The same turns and mirrors carry the whole set onto itself and the rows of a family onto each other. Which other rows belong to the same family as each row named below? List them in the order they appear above.
These 35 rows form 7 families of 5 rows each.
Z_858: [  3  12  -6  -2   1  23   5   6   5 -20 -30  13 -11 -17   0  11 -35  -8
  11  -4 -12  15  15   6  15 -12  -2   7   9  10   4  19  -6 -11  -9   6
 -14  -5  28   8  -9   9  -4   9  12  -4 -11 -11 -13]
Z_495: [ -6  -7   2   1   1  22   0 -15   4 -14  -6  -3  -6   9  -1  -6 -17   5
 -17  24  -7 -12 -13  -2   8 -30 -10  15  18  11  16  15 -28  12   8   5
  -5   1  28  25  10  11  -9  20  -7 -19 -22   5   2]
Z_645: [ 13  14  25  -4   0  17   9 -10   0 -12   8  -9 -11  -3  12  -3 -11  -1
  11  19 -29   6 -17  -7  14 -15 -21  -2   8   0  27  31 -13   3   1   8
  -6 -18  -1  -1  -7   8  -9  36   9 -15  -3  -6  -2]
Z_104: [ 22  12  -9  14  -6  19  16 -11  -1 -31 -17  -9 -17 -17 -19  12 -12  -4
  -3   9   7   1   0 -18  16 -18  -6  18  20  21  -6  41  -5   2   1 -16
  11 -18  18  17  -2   2   3  15  -1 -21   3  -6  -6]
Z_932: [  1  -5  -7  -2   5  23   2 -10   1 -14  -3  -4  -7  -1   4 -11 -11  11
 -26  16  -4  -5 -11  -8  14 -27 -10  17  21   7   9  17 -22   9   3   3
  -5   1  27  26  17   7  -7  20 -16 -14 -20   8  -8]
Z_467: [  7   9   6  -6   2  21   6   9  10 -23 -24  10 -13 -19   1  12 -39  -7
  12   5  -6  10   6   6  11  -8  -2  12  12  14   6  21 -10  -9 -13  12
 -19 -12  26   4  -6   5  -3  10  16   3 -22 -21 -13]
Z_770: [ -6  -4   4  -6  -3  20   0 -10   3 -17 -10  -8  -1   3  -3  -6 -12   4
 -23  21  -1  -7  -9 -11   6 -26 -15  19  27   5   9  20 -26  14  11   7
 -14  -1  29  28  12   9  -5  16  -7 -17 -15  -2  -8]
Z_223: [ 21   9  -6  13  -1  21  17 -10   0 -37  -5  -5 -20 -15 -21  -2 -16  -6
  -5   1   8  -1   3 -16  14 -17  -6  23  30  12   9  39   3  -6  -6 -14
  13 -16  16  20  -3   6   6  14  13 -23  -8  -4  -4]
Z_998: [ -1   4  -4 -11  -2  21   2   3  10 -17 -21   7 -15 -18  -3  13 -31  -8
  11  -1 -13  17  14   7   2  -6  -5  17   7  14   4  26   0 -10  -6   8
 -14 -15  26   5  -7   1  -5  10  11   8 -13 -17 -15]
Z_556: [ 14   7   6 -12   3  52  -3 -16  19 -45  -5   1  -6 -20   9  -5 -20   9
  12  12  -8   9 -27  -2  -5 -12   3  15   6   6  13  32  -7   2   9  14
   0 -21  14   6  10  -7 -14  10   6  -2   4 -16   7]
Z_664: [ 11   8   5 -19  -2  47  -6 -13  14 -42  -1  -3  -6  -8   7  -6 -25  11
  17  15 -17   1 -25   4  -7 -13   2  19  10   5   3  29  -7   8   5  12
   0 -14  18   6   5  -5 -15   7  14   3   5  -8  13]
Z_35: [ 18  14   1 -18   7  45  -2 -13  24 -48  -7  -3 -12 -14   6  -9 -24   6
  17  17 -10  -1 -23  -4   1 -14   5  17   9  -4   8  29 -17   1   6  14
   4 -15  10   9   9  -3  -7  15  11   3  10 -13   8]
Z_961: [ 18   9  -6  17  -4  21  14 -10 -12 -36  -7 -11 -13 -11 -23   3 -12  -8
   0   4   4   4   8 -11  11 -19  -3   9  22  15   4  32  -5   3   4 -13
  18 -23  15  27  -5   8  -2  14   9 -28  -5  -4   0]
Z_820: [  3  11  -6  -7   2  19  10  -4  12 -23 -24   7 -12 -19  -1   8 -35  -6
  15  -3 -20  12   8   2  11 -11  -7  15  14  13   1  15  -7 -10  -5   2
 -11  -2  31  -3 -13   5   0   9  13   6 -15  -8 -18]
Z_80: [  9   8  -1   2   0  14   6  14   9 -25 -20   6 -18 -17   2   9 -37 -13
  19   3 -17  11   2   5  14  -9  -1  13  10   8   3  21  -8  -5 -11   9
  -7  -1  37   0  -9  -3  -1  10  13   1 -12 -11 -15]
Z_471: [ 10  12   8 -24   6  42  -7 -15  22 -43  -6   0 -13 -11   6  -9 -23   8
  15  11 -10   8 -20  -5   2 -10   3  16   6  -4   8  29 -22   3   5  13
   6 -25  20  15   9 -13  -8  12  14   0   8 -16   4]
Z_732: [ 10  14  17  -4   6  19  13 -12   3  -9   4  -4  -4 -11   2  -8  -4   4
   3  16 -30   9 -15 -12  15 -14 -27   0  17   2  25  31 -11   4   5  12
  -5 -18  -1   0  -4   8 -13  38  12 -21 -12   0  -9]
Z_497: [ 11   6   6   0   0  23   8   6   6 -21 -20  10 -12 -20  -1  12 -35  -9
   9  -4 -11  12   4   8  10  -8   2  14   9   8   6  14  -7  -9  -4  15
 -10  -8  32   1  -6  -1   2   2  12   6 -21 -13 -17]
Z_78: [ -1  -6 -10  -3  -2  22   2 -14  -2 -15  -7   0  -2   5   2  -4  -7   5
 -27  14  -7   1  -7  -9  12 -22 -15  16  17   7  19  20 -23   3   9   0
  -9   7  26  30  10  12   0  20 -12 -12 -15   0  -7]
Z_29: [ 16  11  20  -8  10  22  11  -3   2 -17  10 -10   3  -8  -4  -4  -2  -7
   3  23 -31  10 -16  -6   9  -9 -21   0  12  -2  24  25 -14  -2   8  11
  -9 -21  -1  10  -7  15 -13  29   9 -18  -2  -9   0]
Z_773: [  3   3   6 -14   5  46  -1 -19  15 -46   0  -1  -5 -17  16  -6 -21   8
  21   9 -12   3 -19  -4  -3 -14   0  17   8   0  19  36 -10   5  10  14
   4 -22  21  14   9 -11  -9   8   3  -4   8 -20   6]
Z_586: [ 19   6  -3  16  -3  14  17 -10  -6 -40  -8  -4 -13 -18 -25  -2 -12  -7
   0  10   4   5   9 -15  12 -10  -9  20  22  16   6  38   3   2  -2 -17
  15 -15  19  23   1   1   6  15   9 -23  -1  -6  -7]
Z_746: [ 25  14  -1  12  -7  22  13  -8  -6 -31  -5 -10 -20 -12 -17   2 -18  -1
  -3   0   3   3   4 -15  11 -16   3  14  20  14   0  35  -2   5   0 -18
  17 -27  15  23  -8  10   6   9   9 -15  -4  -6 -13]
Z_981: [ 20  11  11  -3   3  15  14  -9   3  -9  11  -3   0   0  10 -12  -5  -1
   7  12 -29   4 -24 -11  19  -9 -16  10  16   0  29  28  -7   4   4   5
  -1 -11   3   1  -3   5 -13  38  10 -18  -6  -4  -8]
Z_894: [  4  -2   1  -1   7  22  -1 -11  10 -11  -6  -7  -4  12  -6  -7 -15   5
 -23  14  -2 -11 -19 -12   9 -28  -9  15  26  12   5  13 -21   7   4   1
 -10   3  26  25  -2   9  -4  14 -10 -18 -20   8  -7]
Z_629: [ 12   8  19  -3   2  15   7   0   7 -13   9  -9  -3   4  12  -2  -7   4
   5  19 -30  11 -18  -9   9  -1 -22   7  13   0  24  30 -10   3   7   9
  -4 -19  -3   7  -9  15 -10  33  10 -17  -7 -12 -10]
Z_889: [  6   8   1 -22   6  41   5 -16  17 -41 -10   5  -8 -22   8  -5 -15   4
  18  16 -12  -1 -23  -5   3 -14   3  18   9  -5  14  32 -17   1   4  11
  -3 -24  20   3  13 -11 -17  17   5   3  12 -12   5]
Z_818: [  1   1  -7   4  10  20  -3 -15   5 -19  -5  -1  -5   1   1  -8 -16   7
 -18  20   0  -6 -10  -9  16 -28  -8  23  18   3  11   9 -22  10   3   0
  -2   5  30  29   7  12  -8  22 -14 -15 -22   4  -6]
Z_947: [ 24   6  -2   7  -2  21   4   4  -4 -40  -2  -7 -22 -12 -30   2 -16 -10
  -8   1   4   5   6 -12   8 -14  -3  19  17  15   3  33  -3   0   0 -12
  13 -22  19  29  -4   5   7  11   5 -25  -7 -12  -5]
Z_915: [  8  12   2 -18   4  45  -5 -16  15 -46 -10   3  -8 -15  15   0 -26   5
  18  12  -5  -2 -22  -3   6 -18  -1  10   2   0   9  34  -8   4   1   6
   5 -18  19   9   9  -2 -12  13   5   4  14 -18  11]
Z_970: [  4  11  -5  -7   7  23   5   0  16 -18 -23   4 -18 -19   5   9 -34  -9
  18  -4 -13   8   5   4   9  -2  -6  18  13  17   3  13  -3 -10  -8   7
 -10 -11  32   7 -15   5   3   9   8  -2 -19 -14 -15]
Z_620: [ 14   8  14  -3  10  21  10  -4   5 -11  11 -12  -4 -14   8  -6  -5  -2
   3  16 -29  16 -17 -11  14 -12 -25   0  11   0  27  31 -13   1   7  12
  -8 -19   1   1  -4   9 -22  33   2 -19  -8  -7 -13]
Z_417: [ -7  -5   0  -3   4  17   6 -12   8 -16  -3  -2   1  -1  -3  -8 -12   4
 -22  12  -3  -9  -8 -17   9 -32  -3  18  24   4  18  19 -21  19  11   2
 -14  -1  27  24   5  13  -6  17 -10 -12 -16   4  -8]
Z_470: [ 26  10   3  16   1  17  19  -6  -5 -28  -3  -7 -16 -17 -21   5 -14  -2
  -2   2   4   2   2 -12  15 -17  -3  19  22  17  -6  32   0   2  -2 -16
  18 -26  17  20   2   5   5  12   0 -17  -7  -3  -5]
Z_830: [ 14   5  19  -6   5  19   6  -6   3  -8   9  -2   0  -2   2  -6  -2  10
  11  22 -24  10 -11 -10  13  -8 -20  10   9  -2  23  33  -9   8   4   6
  -8 -20  -3   6  -6   8 -15  41  10 -16 -10 -16 -10]

Which other rows belong to the same family as Z_629? Z_770, Z_35, Z_820, Z_586
Which other rows belong to the same family as Z_732? Z_467, Z_773, Z_746, Z_818
Which other rows belong to the same family as Z_932? Z_556, Z_497, Z_620, Z_470
Which other rows belong to the same family as Z_998? Z_981, Z_894, Z_889, Z_947
Which other rows belong to the same family as Z_645? Z_858, Z_495, Z_961, Z_915
Which other rows belong to the same family as Z_223? Z_471, Z_970, Z_417, Z_830

